[[-16 -33  42 -23  62]
 [ 19 -47 -12  64 -38]]
=>
[-16 -47]

[[-34 -71 -28  37 -60]
 [ -9 -38  -5  19 -23]
 [-24   0 -23 -14 -45]]
=>
[-34 -38 -23]

[[  3  12  10 -23  58]
 [ 15  34  20 -40  30]
 [-31 -26  28  47  -5]]
=>
[ 3 34 28]

[[ 15  13]
 [ -6   6]
 [ 18 -56]
 [-38  19]]
=>
[15  6]

[[-39 -44]
 [-24 -41]
 [-18 -49]
 [-44 -42]
 [-19  57]]
=>
[-39 -41]

[[ -5   6  15 -14   0]
 [-71  32 -12   0 -65]
 [ -8  40  10 -37 -51]
 [ 38 -38   1  -1  -8]]
=>
[-5 32 10 -1]
---
[[ -4  46 -12  20]
 [-16  42  -3  32]
 [-56   1 -15 -54]
 [-63  29 -28  64]
 [-48 -42  -2  27]
 [-60 -48   6  46]
 [-58  10  -8  21]
 [-34  37  -9  46]]
=>
[[ -4  46 -12  20]
 [-56   1 -15 -54]
 [-48 -42  -2  27]
 [-58  10  -8  21]]

[[ -7 -11 -50 -37  57  10  29 -49 -21]
 [-13  59  48 -22 -46  -6   3 -24  17]
 [-34  39 -54 -36  24 -17  49  39 -60]
 [ 38  10 -36 -57 -16  48 -42  24   0]
 [ 18  15  -7 -50 -38  54 -51 -52 -19]]
=>
[[ -7 -11 -50 -37  57  10  29 -49 -21]
 [-34  39 -54 -36  24 -17  49  39 -60]
 [ 18  15  -7 -50 -38  54 -51 -52 -19]]

[[ -6  19  52 -31]
 [ -9  31  59 -33]
 [ -6  26  43 -49]
 [ -3  16  53 -57]
 [  6  -9 -43  -8]
 [ -9  15 -23  17]]
=>
[[ -6  19  52 -31]
 [ -6  26  43 -49]
 [  6  -9 -43  -8]]

[[  2  21 -11  -6  13  16  23   8  22  17   5  71 -14  -5]
 [  3  18  37 -13 -26 -30  13 -15 -32 -34 -11   6  41   2]
 [-15 -27  31 -27 -27 -28 -34 -23 -30 -21   0  11  21 -12]
 [ -7   1  -7  26   4   3   7  13  -1  -1 -15 -73  -5  -5]]
=>
[[  2  21 -11  -6  13  16  23   8  22  17   5  71 -14  -5]
 [-15 -27  31 -27 -27 -28 -34 -23 -30 -21   0  11  21 -12]]

[[-18 -16 -13 -31 -19  11]
 [  1  -3 -64  28  -7 -27]]
=>
[[-18 -16 -13 -31 -19  11]]

[[ -9 -21  63  33  -6]
 [ -9 -22  65  34  -6]
 [-10 -25  69  35  -6]
 [-11 -26  70  35  -7]]
=>
[[ -9 -21  63  33  -6]
 [-10 -25  69  35  -6]]
---
[[-28   4  -5   2  58  -5  12]
 [ 45   9   2   6  47   8  -5]
 [-16 -72  -1   7 -13   4  -1]]
=>
[[45  9  2  6 47  8 -5]]

[[  4  -8  14]
 [  6 -27  25]
 [ 10 -25  16]
 [ 39   5 -50]
 [-21  74  21]
 [-12 -29  29]]
=>
[[  6 -27  25]
 [ 39   5 -50]
 [-12 -29  29]]

[[-33  14 -36  23   5  42  33 -13  -5 -10]
 [ -3  41  -3  10 -67  12  10  15   2  23]
 [-44  -9 -41  36  28  44  30  -9   9  -9]
 [  7  51   1  -5 -52   1   1   1   9  14]
 [ 30   9  33 -27 -14 -39 -40  14  -3   8]]
=>
[[ -3  41  -3  10 -67  12  10  15   2  23]
 [  7  51   1  -5 -52   1   1   1   9  14]]

[[  7  27 -37 -56 -36]
 [-50 -45  -4 -26  36]
 [ 51 -31   3  34  43]
 [ 59 -32 -18  11  39]
 [-29 -35 -53  39  15]]
=>
[[-50 -45  -4 -26  36]
 [ 59 -32 -18  11  39]]

[[-19 -10  18 -49]
 [ 37 -25 -24  22]
 [-63  30  51 -50]
 [ 30 -37 -32  17]
 [-54  38  48 -45]
 [-38  28  23 -36]
 [ 67 -64 -47  20]
 [-63  42  44 -52]
 [-48  28  40 -42]
 [-20 -10  14 -37]]
=>
[[ 37 -25 -24  22]
 [ 30 -37 -32  17]
 [-38  28  23 -36]
 [-63  42  44 -52]
 [-20 -10  14 -37]]

[[-59  -3 -55  23 -63  10 -28  77 -28 -22]
 [-38 -15 -30  51 -50  64 -34  35 -66 -50]]
=>
[[-38 -15 -30  51 -50  64 -34  35 -66 -50]]

[[  2  -1  -1  -4   2  -7 -54]
 [  0   1  -1  -1   0  -6  -5]
 [ -1  -1   0   0   1 -10 -43]
 [  0   0  -2   1   2  55  -2]
 [  5  -1  -1  -7   3  -5 -66]]
=>
[[ 0  1 -1 -1  0 -6 -5]
 [ 0  0 -2  1  2 55 -2]]

[[-11  28 -29 -29  12  24  37   1  12 -13]
 [-72  36 -61 -52  37  47  50 -30 -41  50]
 [ 61 -49  42  71   5 -57 -20   9  18 -32]
 [-59  42 -41 -42 -10 -12  21   2 -55  45]]
=>
[[-72  36 -61 -52  37  47  50 -30 -41  50]
 [-59  42 -41 -42 -10 -12  21   2 -55  45]]
---
[[-36 -52 -42  48]
 [ -2  21  -6  43]
 [-60  30  36 -17]]
=>
[[ -2  21  -6]
 [-60  30  36]]

[[10 45 21 33]
 [17  9 66 20]
 [14 31 40 22]
 [15 22 40 32]]
=>
[[17  9 66]
 [14 31 40]]

[[-6 46 12  0]
 [-1 65 -1 -2]
 [ 1 21 -2 -4]]
=>
[[-1 65 -1]
 [ 1 21 -2]]

[[ 18  -6  14  -1   9]
 [  4 -10  40   3  30]
 [ -5  10 -20  -6 -23]
 [  8 -55  59 -32  28]]
=>
[[  4 -10  40]
 [ -5  10 -20]]

[[-16  29   2   7  -3]
 [ 13  -5   0 -77 -43]
 [ -9  16   1   5   2]
 [  5 -21   6 -51  57]
 [ 20  15  15   8 -22]]
=>
[[13 -5  0]
 [-9 16  1]]

[[ 28  47 -24 -32]
 [ 26 -47 -23  -6]
 [ 39 -69  24 -15]]
=>
[[ 26 -47 -23]
 [ 39 -69  24]]

[[  5  23  29]
 [-29  14  20]
 [-42 -75  38]]
=>
[[-29  14  20]
 [-42 -75  38]]
